In the data rows, the value 50 means zero.
Some points, one per row:
[52 54 39 39 38 38 54 41 39 39 49 52 39 39 49 45 50 40 49 38 38 49 51 42
 47 39 39 42 38 38 54 48 50 38 39 39 52 42 51 38 49 38]
[42 55 47 59 61 67 57 61 60 39 61 52 51 42 66 65 66 51 66 58 63 57 38 64
 41 47 65 56 52 54 49 38 41 53 39 56 60 42 60 50 49 55]
[59 60 39 48 38 52 64 43 39 45 63 59 39 39 62 57 62 38 61 38 39 48 55 60
 57 53 39 46 38 38 61 52 54 38 45 50 64 43 64 38 57 38]
[41 48 41 49 55 64 51 53 53 39 57 44 54 48 60 55 60 46 58 58 61 50 38 59
 39 47 58 44 54 57 45 38 38 50 43 51 56 39 56 52 38 52]
[46 39 51 39 47 52 40 41 51 61 44 38 64 65 39 39 38 49 39 60 57 38 51 52
 53 56 48 39 61 60 39 50 45 51 61 53 41 48 42 59 39 53]
[38 39 39 39 49 58 44 46 47 39 48 38 49 46 49 43 52 40 53 56 57 43 38 50
 39 40 52 39 51 55 38 38 38 46 39 43 47 39 48 50 38 49]
[71 60 76 73 58 46 56 56 62 83 53 66 77 79 45 54 38 69 39 62 55 55 76 52
 80 79 52 68 70 66 65 77 73 67 82 75 50 76 50 68 71 64]
[79 77 56 76 44 52 78 54 48 68 76 79 50 51 72 75 71 55 69 38 38 58 74 69
 78 75 39 69 38 38 80 79 75 46 68 73 76 66 76 38 79 38]
[38 39 48 39 56 45 38 54 56 40 39 38 46 49 39 39 38 54 39 54 54 52 38 39
 39 39 56 45 54 55 38 38 38 55 42 39 38 46 38 56 38 57]
[38 50 40 49 54 60 53 55 51 39 54 45 39 39 57 58 61 44 58 50 55 52 38 57
 39 39 57 48 43 49 45 38 38 47 39 46 54 39 54 42 44 47]
[38 39 60 49 59 54 38 54 57 55 39 38 63 64 39 39 38 57 39 65 62 50 44 41
 39 49 61 47 66 64 38 45 42 60 56 50 38 53 38 65 38 62]
[38 42 50 41 59 56 41 57 57 39 43 38 49 47 50 48 50 52 50 59 59 54 38 47
 39 39 63 48 55 59 38 38 38 56 39 39 43 45 43 56 38 58]
[38 42 56 62 65 77 51 60 65 53 60 39 70 64 65 63 63 52 64 73 76 48 38 67
 41 63 70 53 69 70 38 38 38 60 60 71 55 41 56 63 38 62]
[63 59 39 55 38 57 70 38 39 56 69 61 50 46 62 61 65 38 61 38 39 38 56 68
 64 66 39 45 41 38 65 58 54 38 58 63 69 40 69 38 58 38]
[38 39 47 44 53 67 38 46 56 52 49 38 66 61 46 45 49 42 46 67 68 38 38 59
 39 56 59 39 64 67 38 38 38 50 56 60 44 39 45 58 38 54]
[62 70 75 76 73 43 50 75 76 55 47 68 46 54 59 71 53 77 60 55 54 76 67 39
 62 50 67 79 60 58 63 66 71 74 52 54 50 76 47 65 69 70]
[38 39 55 47 61 60 38 56 63 48 39 41 63 60 39 42 39 54 40 68 68 46 38 44
 41 45 65 48 66 67 38 38 42 60 50 52 38 45 38 64 46 63]
[55 69 57 73 67 71 66 69 69 52 70 65 49 39 76 77 75 58 74 58 65 66 48 69
 51 57 69 69 52 56 62 43 54 59 57 66 69 53 68 52 62 59]
[43 55 43 52 51 59 52 54 48 39 58 52 39 39 62 62 64 42 65 44 50 52 38 58
 40 41 56 50 43 40 51 38 41 43 39 47 59 39 59 38 45 43]
[38 53 52 56 64 57 44 64 65 39 47 48 43 39 59 58 56 59 60 56 60 62 38 47
 39 39 65 58 53 56 44 38 44 59 39 43 48 50 47 55 44 60]
[38 50 64 59 70 61 39 68 69 40 44 45 57 54 54 59 54 65 57 66 67 64 39 48
 39 39 71 62 65 66 41 39 46 67 42 50 43 57 42 66 42 68]
[43 39 39 40 39 60 51 38 43 53 55 38 60 56 50 40 51 38 46 56 56 38 40 61
 46 57 47 39 53 51 41 43 38 38 55 55 52 39 53 47 38 42]
[54 48 39 51 38 38 53 38 39 47 49 49 39 41 45 56 45 38 45 38 38 42 52 45
 47 44 39 42 38 38 51 51 50 38 44 39 51 42 51 38 48 38]
[59 43 55 52 38 53 53 38 42 72 54 49 70 70 40 41 42 45 39 56 53 38 60 58
 65 71 39 42 59 54 52 64 54 46 72 66 51 52 52 54 56 46]
[57 60 54 50 53 38 52 57 53 45 48 59 39 40 53 53 51 58 51 40 38 61 57 39
 51 39 50 58 42 45 58 56 60 55 39 39 52 59 51 49 59 53]
[38 39 43 39 45 38 38 42 44 39 40 38 44 46 39 39 38 44 39 49 46 42 38 45
 39 39 47 39 49 49 38 38 38 46 39 39 38 40 38 51 38 49]
[43 46 43 39 47 38 40 48 40 44 39 43 39 39 39 39 40 48 41 41 40 51 46 39
 39 39 43 42 41 45 43 44 46 47 39 39 40 47 40 46 42 47]
[38 41 40 39 52 53 43 51 52 43 44 38 41 39 51 45 50 46 52 52 54 50 38 47
 39 39 55 41 48 50 38 38 38 48 39 39 44 39 44 49 38 51]
[40 39 39 39 38 38 41 38 39 39 39 38 39 39 39 39 38 38 39 38 38 38 39 39
 39 39 39 39 38 38 38 41 38 38 39 39 38 39 39 38 38 38]
[48 43 59 45 52 38 38 51 51 56 39 45 53 58 39 39 38 58 39 52 47 52 54 39
 47 43 47 50 56 55 45 53 54 58 53 39 38 60 38 60 47 57]
[66 59 58 58 43 38 55 46 45 64 48 62 49 56 42 48 39 57 40 38 38 52 70 41
 65 58 39 57 45 40 62 68 67 51 61 51 49 65 49 47 65 47]
[68 72 72 75 67 38 59 71 67 58 53 72 43 51 62 68 56 73 58 47 46 72 69 42
 64 52 62 77 53 53 69 67 73 69 54 53 57 75 54 59 72 64]
[41 39 39 39 38 38 44 38 39 39 43 38 39 39 39 39 42 38 42 38 38 38 39 40
 39 39 41 39 38 38 40 38 38 38 39 39 44 39 45 38 38 38]
[38 39 56 53 65 66 38 61 66 40 48 38 59 55 55 54 55 55 54 67 69 54 38 54
 39 46 69 52 64 66 38 38 38 60 45 54 45 45 44 62 39 62]
[38 39 59 43 59 48 38 54 59 50 39 38 58 60 39 39 38 57 39 64 61 48 38 39
 39 42 62 48 65 66 38 39 38 61 50 45 38 52 38 66 38 63]
[44 39 59 42 52 51 38 46 52 64 39 38 65 68 39 39 38 54 39 63 59 41 52 45
 49 58 53 43 65 61 38 53 46 57 63 55 38 54 38 63 43 58]
[40 52 48 59 62 70 56 60 61 44 61 49 55 47 68 65 66 50 66 62 66 54 38 66
 39 51 67 55 56 58 47 38 38 54 45 60 59 40 59 53 44 56]
[38 40 43 39 52 56 44 50 51 42 47 38 52 51 48 42 50 48 47 58 58 49 38 51
 39 41 56 39 54 56 40 39 38 51 42 41 47 41 48 55 38 53]
[38 39 39 39 39 38 39 38 39 39 39 38 39 39 39 39 38 39 39 39 38 44 38 39
 39 39 39 39 38 41 38 40 39 40 39 39 38 39 38 42 38 41]
[55 56 43 51 42 38 55 46 41 48 50 55 39 39 51 47 51 46 51 38 38 53 53 44
 48 41 39 47 38 38 56 53 54 42 48 40 53 49 52 38 53 40]
[48 42 40 39 39 38 42 39 39 45 40 43 40 44 39 39 38 44 39 41 38 45 51 39
 42 39 39 39 42 43 45 46 47 42 41 39 42 46 43 46 42 43]
[49 39 41 40 38 57 52 38 39 61 54 41 66 62 42 39 46 38 39 56 55 38 50 59
 56 63 43 39 56 55 45 52 42 40 64 60 50 39 52 50 43 43]
[38 39 39 39 38 38 38 38 39 39 39 38 39 39 39 39 38 38 39 41 39 38 38 39
 39 39 39 39 38 40 38 38 38 38 39 39 38 39 38 40 38 38]
[43 40 39 39 42 53 48 39 41 45 50 40 51 49 46 39 50 38 48 51 51 41 41 53
 40 44 46 39 48 49 43 41 39 41 45 42 50 39 51 47 38 44]
[59 48 40 39 38 38 55 38 39 58 50 52 48 52 39 39 41 39 39 38 38 38 57 47
 59 54 39 39 39 38 55 59 55 38 56 47 51 48 51 38 52 38]
[45 43 39 42 38 46 51 38 39 40 49 43 42 40 46 39 49 38 47 43 44 43 43 49
 42 39 40 39 40 41 46 42 42 38 39 39 50 39 51 41 43 39]
[57 64 59 58 58 38 53 62 58 42 47 63 39 39 56 59 52 62 57 38 38 66 59 41
 55 39 51 65 40 38 60 56 63 58 39 40 51 63 49 48 62 54]
Then 12 other points, each followed by its number:
[63 51 69 60 55 45 51 52 59 76 46 57 69 75 39 43 38 64 39 61 56 50 67 48
 69 69 50 60 67 62 56 73 65 63 76 66 44 69 45 66 61 61] 0
[49 51 85 77 80 60 38 76 81 71 39 53 78 78 41 60 38 80 43 78 75 69 61 42
 55 63 78 77 82 81 45 63 63 82 72 69 38 77 38 82 61 82] 1
[38 44 39 48 46 47 42 47 45 39 44 40 39 39 51 45 51 40 52 41 44 48 38 43
 39 40 48 39 38 39 40 38 38 41 39 43 46 39 45 38 42 42] 2
[41 53 39 51 52 57 52 54 50 39 56 50 39 39 62 59 62 43 63 45 51 53 38 57
 39 39 56 50 38 44 48 38 40 44 39 45 57 39 56 38 44 45] 3
[42 48 58 44 60 44 38 59 60 42 39 45 44 49 43 45 42 60 47 55 54 59 47 39
 39 39 57 54 56 56 43 47 50 60 39 39 38 56 38 59 46 61] 4
[38 48 48 42 54 43 41 55 50 39 39 43 43 39 45 45 45 52 47 47 48 56 40 39
 39 49 54 48 45 51 41 38 43 53 40 53 40 46 40 50 38 53] 5
[67 71 49 65 52 54 72 59 52 48 67 70 39 39 68 71 68 55 68 38 41 63 62 61
 61 56 50 64 38 38 69 59 64 49 46 56 69 57 68 38 66 45] 6
[71 66 61 63 45 38 61 51 48 66 54 68 47 55 51 55 46 59 48 38 38 56 73 44
 72 62 39 63 43 38 68 74 72 53 63 56 56 68 55 46 69 47] 7
[45 42 39 52 38 38 48 38 39 39 44 48 39 39 42 42 43 38 43 38 38 38 41 40
 48 42 39 41 38 38 45 45 44 38 39 43 47 42 47 38 56 38] 8
[58 51 56 47 47 40 46 47 47 59 39 54 51 56 39 43 38 57 39 44 38 51 63 41
 59 50 39 52 50 46 54 62 61 54 56 46 41 61 40 54 52 52] 9
[66 68 47 57 43 40 66 51 44 50 61 67 39 39 61 62 60 50 60 38 38 57 63 55
 64 52 39 58 38 38 68 60 64 43 47 50 63 56 63 38 66 38] 10
[38 39 41 39 50 42 38 48 46 39 39 38 39 39 39 39 38 47 39 50 49 48 38 39
 39 39 52 39 48 48 38 38 38 49 39 39 38 39 38 51 38 51] 11
Which three of these numbered points are nearest to each point below, ignoring the 2 directions in which the first points spread most? Their numbers follow each, nearest first.
[50 51 39 39 38 41 55 40 39 39 52 51 39 39 52 46 52 38 52 38 38 47 47 46
 47 39 39 41 38 38 52 46 48 38 39 39 54 41 54 38 46 38] > 10 2 6
[75 73 66 71 54 38 68 59 54 70 61 75 50 58 60 65 55 66 58 38 38 64 77 51
 77 66 44 72 47 45 74 76 77 59 67 62 63 74 62 51 78 54] > 7 9 11
[55 49 58 45 52 38 44 51 54 60 39 51 53 59 39 39 38 59 39 50 45 54 60 39
 55 49 46 53 55 52 51 61 59 57 56 42 38 62 38 58 54 56] > 9 7 1
[56 49 63 50 52 38 40 52 48 62 39 52 52 59 39 39 38 61 39 49 43 54 62 39
 59 49 45 56 56 52 51 64 61 59 57 44 38 65 38 58 55 57] > 9 1 7
[47 49 83 74 78 57 38 74 81 70 39 51 75 76 39 57 38 79 41 76 73 66 61 39
 54 62 76 75 80 78 42 62 60 80 69 67 38 76 38 81 58 80] > 1 9 7
[54 58 57 50 56 38 49 58 55 45 40 57 39 41 45 51 43 60 47 41 39 62 56 39
 50 39 50 59 45 47 54 56 60 58 39 39 44 62 42 51 60 55] > 4 11 5
[74 70 64 68 47 38 65 53 48 69 60 72 51 57 54 60 52 61 54 38 38 58 78 51
 74 67 39 67 44 38 72 75 74 54 67 62 61 70 60 46 75 47] > 7 9 11
[45 47 80 69 76 59 38 71 78 69 39 46 74 76 40 54 38 76 39 76 72 64 55 43
 54 60 72 71 79 78 39 61 57 78 68 66 38 73 38 79 56 78] > 1 9 7
[38 43 39 39 45 44 44 46 43 45 43 41 39 39 49 43 49 40 50 39 42 49 38 42
 39 39 46 39 38 39 41 38 38 41 39 39 45 39 45 39 38 42] > 2 10 5
[64 57 69 60 55 38 49 55 57 71 43 60 61 68 39 46 38 66 39 53 45 57 71 40
 70 62 49 63 61 57 59 70 68 63 69 58 43 71 43 62 64 61] > 1 9 0
[38 45 42 45 56 56 42 56 55 56 47 40 46 45 55 53 55 47 53 53 56 53 38 49
 40 51 57 47 47 52 38 38 38 50 56 50 47 39 46 48 38 52] > 2 10 6
[38 43 49 41 59 58 41 56 56 39 46 38 51 49 51 47 52 53 51 60 61 53 38 50
 39 39 61 47 57 59 38 38 38 56 39 42 45 44 46 57 38 58] > 10 2 6
[50 41 40 39 38 38 48 38 39 52 42 43 45 49 39 39 38 38 39 38 38 38 51 40
 53 45 39 39 41 39 47 54 48 38 50 39 43 44 44 42 41 38] > 7 9 11
[53 54 56 46 53 38 47 56 51 45 40 55 39 43 45 47 43 58 47 42 40 59 54 39
 48 39 48 55 45 45 53 55 57 55 39 39 44 59 43 51 55 54] > 4 11 5
[55 45 40 39 38 38 51 38 39 56 46 48 47 53 39 39 38 39 39 38 38 38 57 43
 55 51 39 39 42 39 51 58 52 38 54 43 47 47 47 42 53 38] > 7 9 11
[38 39 41 39 49 38 38 46 46 39 39 38 40 43 39 39 38 47 39 50 49 46 38 39
 39 39 48 39 49 49 38 38 38 49 39 39 38 40 38 52 38 51] > 11 5 4
[38 39 40 39 51 46 38 50 48 39 39 38 39 39 44 40 44 46 44 49 50 50 38 39
 39 39 52 40 45 48 38 38 38 48 39 39 38 39 38 48 38 50] > 11 5 2
[45 60 49 66 64 68 56 65 62 39 63 56 49 39 70 70 70 53 73 57 63 60 38 64
 41 49 68 61 52 56 52 38 44 56 39 60 62 45 61 50 52 56] > 3 6 2
[38 44 39 39 50 52 41 50 50 39 46 40 39 39 53 46 53 43 51 48 51 49 38 47
 39 45 51 41 42 47 39 38 38 45 39 39 46 39 47 44 38 47] > 2 10 6
[38 40 39 44 38 38 42 39 39 39 39 39 39 39 39 39 38 38 39 38 38 38 38 39
 39 39 39 48 38 38 38 38 38 38 39 39 40 39 41 38 42 38] > 8 11 5
[62 47 65 56 48 47 51 44 51 75 49 54 68 73 39 40 38 57 39 58 53 42 66 51
 68 70 46 54 64 60 55 66 62 56 74 65 46 64 47 61 59 55] > 0 1 7
[39 39 46 39 43 46 38 38 44 54 39 38 59 60 39 44 38 44 39 56 52 38 44 41
 44 48 46 39 57 57 38 44 38 48 55 45 38 44 38 55 38 50] > 7 9 8
[57 54 69 55 60 38 43 60 60 60 39 56 53 60 39 47 38 67 39 53 47 62 64 39
 58 50 54 63 59 57 54 64 64 65 57 45 38 68 38 63 61 63] > 9 1 7
[55 63 39 62 49 64 66 53 49 39 68 60 40 39 72 70 71 41 72 43 51 52 45 67
 52 55 55 54 38 39 61 44 49 40 43 59 69 39 68 38 57 38] > 3 6 2
[59 53 62 51 50 38 43 51 52 61 39 55 52 58 39 39 38 60 39 47 39 54 62 39
 58 52 44 56 54 53 54 67 62 58 58 45 39 64 38 56 56 55] > 9 1 7
[60 47 69 60 54 50 49 49 58 76 47 53 74 77 39 42 38 61 39 64 59 45 66 50
 66 70 51 57 69 63 54 67 62 62 77 69 44 65 45 66 60 61] > 0 1 9
[44 53 61 52 63 39 38 63 61 41 39 50 39 44 46 50 42 64 47 52 50 63 51 39
 41 39 58 60 53 54 47 48 54 63 39 39 38 60 38 59 50 62] > 4 11 5
[69 58 68 65 49 42 57 49 55 78 54 63 69 73 42 49 39 61 39 55 48 49 73 54
 74 74 44 61 63 57 63 78 69 59 77 69 52 70 52 61 69 56] > 0 1 9
[56 50 60 45 53 38 46 52 52 60 40 52 55 60 39 39 38 60 39 53 48 55 61 39
 56 50 49 53 57 55 52 63 59 58 57 44 42 62 42 60 55 57] > 9 7 1
[45 53 50 55 57 48 47 58 54 44 47 50 39 39 51 53 52 56 53 50 51 59 47 43
 47 61 59 53 48 51 49 44 49 55 51 61 49 51 48 53 44 56] > 5 11 2
[56 67 57 64 63 53 58 66 64 39 58 64 39 39 66 68 64 61 67 46 50 67 54 51
 50 41 60 67 44 47 61 48 60 59 39 49 60 60 59 49 59 56] > 6 3 2
[55 41 59 49 42 44 46 38 46 70 45 47 66 69 39 39 38 52 39 55 50 38 60 49
 63 65 39 46 61 56 49 62 55 51 69 60 41 58 42 57 52 51] > 0 7 9
[38 44 46 45 54 50 41 54 51 39 41 40 41 39 47 45 48 50 48 52 52 53 38 42
 41 52 56 45 48 51 39 38 38 52 43 57 42 43 42 51 38 53] > 5 11 2
[51 42 58 41 47 38 38 45 45 59 39 45 53 59 39 39 38 56 39 49 42 47 57 39
 51 49 39 47 55 50 44 56 55 54 56 41 38 58 38 56 50 54] > 9 7 1
[44 52 47 42 52 38 44 54 50 39 39 49 39 39 48 46 46 53 49 40 41 57 45 39
 39 39 49 51 39 42 47 40 49 51 39 39 43 50 42 46 45 51] > 5 4 11
[44 47 67 53 66 46 38 64 65 55 39 46 59 60 39 45 38 67 40 63 59 61 52 39
 48 42 63 61 65 65 42 54 54 68 51 44 38 65 38 68 48 68] > 9 7 4
[48 55 68 61 69 47 39 69 66 52 39 53 53 56 48 54 44 70 50 61 59 67 56 39
 48 39 66 67 64 64 48 52 58 70 47 44 38 67 38 67 51 69] > 4 11 9
[43 42 74 61 69 51 38 65 72 65 39 44 69 72 42 51 38 71 40 71 67 59 55 39
 50 56 65 65 74 73 38 57 55 73 64 58 38 69 38 75 51 73] > 1 9 7
[68 68 58 61 51 38 63 56 52 57 59 68 39 45 60 62 57 59 59 38 38 62 66 49
 67 55 45 63 38 38 68 67 69 53 54 50 62 65 61 45 70 49] > 11 4 10
[57 43 72 60 59 48 41 54 63 74 39 50 72 75 39 40 38 65 39 66 61 50 63 43
 63 67 58 59 71 67 49 67 60 66 73 65 38 68 38 69 58 65] > 0 1 9
[49 49 39 41 38 41 54 38 39 39 52 49 39 39 51 44 52 38 49 38 38 41 43 48
 46 39 39 42 38 38 51 44 44 38 39 39 54 42 54 38 46 38] > 10 2 6
[38 47 46 50 58 60 42 58 58 39 50 42 45 39 57 58 58 48 58 55 60 54 38 53
 39 39 62 50 50 54 39 38 38 52 39 45 49 39 49 49 38 54] > 6 3 2
[40 54 42 53 58 63 52 59 59 39 57 50 45 39 65 61 64 49 63 54 59 56 38 59
 39 42 60 53 47 51 48 38 40 51 39 50 57 40 57 46 43 52] > 3 6 2
[61 62 39 55 38 53 66 41 39 44 67 61 39 39 67 61 65 38 64 38 38 45 52 63
 60 56 39 48 38 38 63 54 53 38 46 55 67 39 67 38 56 38] > 6 3 10
Now 12 new points, numbered from 0 again:
[66 55 63 58 45 38 53 45 48 72 50 60 63 68 39 45 38 58 39 49 43 48 70 46
 70 68 39 57 57 52 61 70 67 55 71 62 49 66 49 56 62 52] 0
[66 63 52 55 40 38 58 46 39 55 54 64 39 42 52 53 49 52 51 38 38 54 65 44
 64 54 39 56 38 38 64 64 65 44 52 46 57 59 55 38 64 39] 1
[50 57 50 47 53 38 50 56 49 39 43 55 39 39 49 52 49 56 50 38 38 60 52 39
 43 42 46 56 38 38 53 49 55 52 43 42 47 55 46 44 56 50] 2
[61 52 68 57 54 39 48 52 56 71 43 56 64 70 39 42 38 63 39 57 52 52 67 43
 65 64 48 59 64 60 56 66 64 62 70 59 42 68 43 63 62 60] 3
[58 69 63 70 67 55 60 70 66 39 58 66 39 39 67 72 65 65 67 49 53 69 56 52
 56 43 65 71 48 51 63 53 62 63 39 51 60 64 59 53 63 61] 4
[56 42 59 46 44 38 43 41 44 67 40 47 61 65 39 39 38 53 39 52 46 41 62 42
 59 60 39 47 58 53 49 63 57 53 65 54 38 59 39 57 54 52] 5
[67 69 68 65 60 38 58 64 61 58 52 68 41 51 55 61 52 68 57 43 40 68 68 40
 67 51 53 70 50 50 67 62 71 63 53 48 55 71 54 56 70 60] 6
[66 60 45 50 42 45 65 38 48 60 61 62 50 52 55 53 55 44 51 38 42 46 64 58
 67 62 45 48 40 38 64 65 62 38 60 55 62 53 62 39 60 38] 7
[50 46 39 39 38 41 52 38 39 41 51 46 39 39 48 44 49 38 49 38 38 38 47 48
 48 42 39 39 38 38 50 48 44 38 39 44 53 39 53 38 40 38] 8
[45 39 47 39 39 38 38 38 39 55 39 38 53 57 39 39 38 46 39 48 42 38 50 39
 48 46 39 39 52 49 38 50 46 46 53 39 38 48 38 52 43 47] 9
[53 46 40 39 38 38 52 38 39 48 47 48 39 40 40 39 41 38 39 38 38 38 53 44
 50 46 39 39 38 38 52 54 50 38 46 39 49 41 49 38 49 38] 10
[38 39 50 39 57 54 38 52 58 40 39 38 55 52 39 39 38 50 39 62 61 45 38 40
 39 39 60 41 60 61 38 38 38 55 41 40 38 42 38 59 38 58] 11
Which three of these numbered points are nearest to each point below, ignoring the 2 directions in which the first points spread most? Their numbers follow each, nearest first.
[59 47 44 52 38 59 61 38 39 66 62 51 67 64 53 47 53 38 51 53 53 38 58 65
 65 71 39 39 54 49 55 60 50 38 69 66 59 43 60 46 53 38] > 7 10 9
[66 66 54 58 44 38 60 51 42 52 55 66 39 39 55 58 52 54 52 38 38 58 65 45
 61 51 39 60 38 38 67 65 67 47 49 46 58 61 57 38 65 42] > 1 11 10
[50 60 52 53 55 38 49 59 55 39 46 57 39 39 54 57 52 56 54 38 39 62 49 39
 44 39 52 59 38 40 54 47 55 54 39 39 49 55 47 44 52 51] > 2 4 6
[46 39 53 39 43 38 38 41 40 55 39 40 50 55 39 39 38 50 39 48 42 43 51 39
 50 44 39 41 52 51 42 54 50 50 52 39 38 53 38 54 43 50] > 9 5 3
[53 52 71 60 67 40 38 65 69 62 39 54 59 65 39 47 38 71 39 62 57 64 62 39
 53 49 64 66 67 64 50 62 62 70 59 50 38 71 38 69 56 69] > 3 6 9
[56 49 39 39 38 38 54 38 39 46 50 51 39 39 43 39 44 38 42 38 38 38 53 44
 53 45 39 39 38 38 54 54 51 38 44 39 52 41 52 38 51 38] > 10 11 1
[45 39 51 39 38 38 38 39 40 51 39 38 50 53 39 39 38 45 39 46 42 38 47 39
 45 43 39 45 48 47 39 47 44 44 48 39 38 48 38 49 42 45] > 9 1 10
[48 50 39 39 43 49 54 44 40 39 52 48 39 39 51 47 54 40 54 43 45 48 43 51
 42 39 45 39 38 40 50 41 45 40 39 39 54 39 54 41 44 41] > 8 4 10
[59 71 66 73 70 56 58 73 69 41 59 68 39 39 68 74 66 69 70 51 55 73 60 52
 53 46 67 74 51 53 64 53 65 66 40 54 61 66 59 56 67 63] > 4 2 8
[61 47 50 57 38 64 61 38 43 72 65 53 70 71 54 52 55 38 49 58 58 38 60 68
 66 76 44 44 59 55 56 60 52 40 75 75 61 46 62 50 56 42] > 7 0 9
[52 43 39 39 38 54 56 38 39 57 56 45 58 56 48 41 51 38 49 50 50 38 52 59
 56 58 39 39 49 48 50 52 45 38 58 54 55 39 56 44 46 39] > 7 8 10
[38 39 51 42 56 60 38 51 57 48 42 38 60 59 43 40 45 50 41 65 65 45 38 52
 39 46 60 41 63 62 38 38 38 55 51 49 39 42 40 61 38 58] > 10 7 11
[53 61 57 52 59 39 50 62 54 39 45 58 39 39 54 56 51 61 55 42 42 64 54 39
 49 39 55 62 43 45 55 50 58 58 39 39 49 60 47 50 56 56] > 2 6 4
[50 40 50 39 42 38 40 39 41 57 39 43 54 58 39 39 38 49 39 49 43 42 54 39
 50 50 39 40 52 49 44 54 51 49 55 41 38 52 38 53 44 49] > 9 5 3
[48 39 42 46 40 65 53 38 43 61 59 40 68 64 50 46 53 38 49 60 61 38 45 65
 54 66 47 39 58 56 44 48 38 39 66 66 55 40 56 50 44 43] > 7 8 10
[38 39 41 39 47 44 38 42 45 39 39 38 47 48 39 39 38 44 39 54 52 41 38 39
 39 43 47 39 52 52 38 38 38 47 39 42 38 39 38 53 38 50] > 11 1 10
[42 39 39 39 40 41 38 38 41 46 39 45 50 51 39 39 38 40 39 51 48 38 38 39
 39 39 42 39 51 51 40 39 41 43 45 39 38 39 38 51 46 46] > 11 1 10
[38 42 39 39 42 50 45 42 40 39 48 38 39 39 49 41 51 38 49 45 47 44 38 48
 39 39 46 39 40 43 41 38 38 38 39 39 48 39 49 41 38 41] > 8 1 10
[38 39 39 39 38 50 40 38 39 44 44 38 52 50 39 39 41 38 39 50 49 38 38 48
 39 44 40 39 48 49 38 38 38 38 46 40 42 39 43 45 38 40] > 10 7 1
[55 57 68 56 62 38 43 63 62 54 39 57 47 53 41 51 39 67 45 51 47 65 60 39
 52 42 57 65 56 53 54 56 63 65 49 40 39 68 38 61 57 63] > 6 2 1
[64 65 41 57 42 49 67 49 39 46 64 66 39 39 64 62 64 46 63 38 38 54 61 59
 61 53 41 55 38 38 66 59 60 39 46 52 66 51 65 38 62 38] > 8 7 10
[52 42 72 59 64 52 38 59 67 72 39 46 73 75 39 41 38 67 39 69 65 53 63 41
 62 64 62 60 74 71 44 63 58 69 71 63 38 68 38 72 56 69] > 3 5 0
[38 39 49 39 52 54 38 47 51 49 39 38 60 58 39 39 38 48 39 62 60 41 38 44
 39 43 55 39 61 63 38 38 38 53 50 45 38 42 38 59 38 56] > 10 11 1
[38 39 47 39 50 55 38 43 46 49 39 38 58 59 39 39 38 45 39 62 60 38 38 48
 39 47 51 39 60 61 38 38 38 50 51 47 38 39 38 58 38 53] > 10 7 9
[62 49 57 51 41 38 52 39 45 69 48 55 59 65 39 39 38 53 39 48 41 42 64 47
 64 62 39 50 55 49 57 66 61 51 68 57 47 60 47 54 58 49] > 0 5 3
[52 39 40 46 38 60 54 38 39 64 59 43 66 63 50 46 51 38 47 54 54 38 51 65
 59 68 39 39 54 51 47 54 41 38 67 66 56 39 56 44 47 38] > 7 10 8
[38 39 43 39 51 55 38 46 50 42 40 38 54 53 41 43 43 44 41 59 59 42 38 47
 39 40 56 39 57 58 38 38 38 49 44 42 38 39 39 55 38 53] > 10 11 1
[62 63 67 60 60 38 53 62 60 59 45 64 46 55 47 53 44 67 47 47 42 65 66 39
 61 49 53 67 53 53 61 69 68 63 54 45 48 70 46 59 66 61] > 6 11 1
[59 47 55 67 50 77 64 43 55 74 71 52 82 76 64 62 65 41 60 70 72 38 57 79
 70 83 59 48 69 64 55 58 47 49 80 85 66 45 67 58 58 52] > 7 8 10
[69 67 55 60 44 38 65 51 41 59 59 68 41 46 56 59 54 56 55 38 38 58 70 51
 66 57 39 61 38 38 68 67 69 49 56 52 61 64 60 41 67 43] > 1 10 11
[61 56 55 49 47 38 53 48 46 61 49 58 50 56 43 44 43 57 43 44 38 54 65 44
 62 54 40 54 49 47 60 64 63 53 58 45 51 62 50 53 61 51] > 9 11 1
[61 55 43 43 38 38 55 38 39 54 50 57 39 44 45 43 43 44 44 38 38 45 60 42
 59 51 39 45 38 38 59 61 59 38 51 42 51 53 51 38 60 38] > 10 1 11
[38 39 54 39 57 45 38 53 57 47 39 38 55 55 39 39 38 56 39 60 57 50 38 39
 39 39 55 46 60 59 38 40 38 59 44 39 38 51 38 62 38 61] > 11 1 6
[38 39 52 40 56 54 38 50 57 47 40 38 61 59 39 39 38 51 39 64 62 42 38 40
 39 43 58 41 63 65 38 38 38 56 48 46 40 44 38 62 38 59] > 11 10 1
[38 39 57 48 63 61 38 58 62 52 39 38 65 63 42 44 44 58 46 69 68 52 38 49
 39 47 66 50 67 68 38 38 38 62 53 52 38 51 38 66 40 65] > 10 1 11
[59 64 73 65 67 38 46 69 68 57 40 63 50 55 48 59 45 72 49 53 50 69 67 39
 55 47 61 72 59 57 59 65 68 70 52 47 44 72 42 64 64 67] > 6 2 1
[46 62 56 67 67 64 54 68 67 41 59 57 42 39 68 72 67 59 66 56 61 65 40 60
 44 44 69 65 52 55 54 38 50 60 39 54 59 53 58 53 56 60] > 4 8 2
[57 65 54 60 58 47 59 62 56 39 56 63 39 39 62 64 60 58 64 39 43 65 56 49
 50 40 54 63 38 42 61 52 60 55 39 43 59 58 57 45 63 52] > 4 2 8
[41 55 54 55 64 61 49 64 64 39 53 51 45 40 62 62 61 57 63 58 61 62 38 55
 39 39 66 59 54 57 47 38 44 59 39 48 53 49 53 55 49 59] > 4 8 2
[66 54 59 55 39 41 59 39 43 71 54 59 61 67 42 44 41 53 39 48 42 43 70 53
 68 69 39 52 55 50 61 67 64 50 71 62 53 62 53 53 64 48] > 0 5 3
[46 41 39 39 38 38 46 38 39 39 43 42 39 39 39 39 40 38 40 38 38 38 44 42
 40 39 39 39 38 38 45 43 42 38 39 39 45 39 46 38 38 38] > 10 11 8
[55 44 39 39 38 51 55 38 39 59 56 48 56 57 45 40 49 38 45 46 46 38 52 57
 59 59 39 39 47 44 52 55 48 38 59 54 54 40 55 42 47 38] > 7 10 8
[55 44 51 57 44 70 59 38 47 69 66 49 72 70 57 54 59 38 55 64 64 38 53 70
 61 75 52 40 63 59 52 55 46 43 73 75 62 41 63 54 52 47] > 7 8 10
[60 50 40 46 38 53 64 38 40 61 62 54 53 55 52 49 55 38 51 42 43 38 57 62
 58 65 39 39 45 39 58 59 52 38 62 60 61 40 62 38 54 38] > 7 8 10
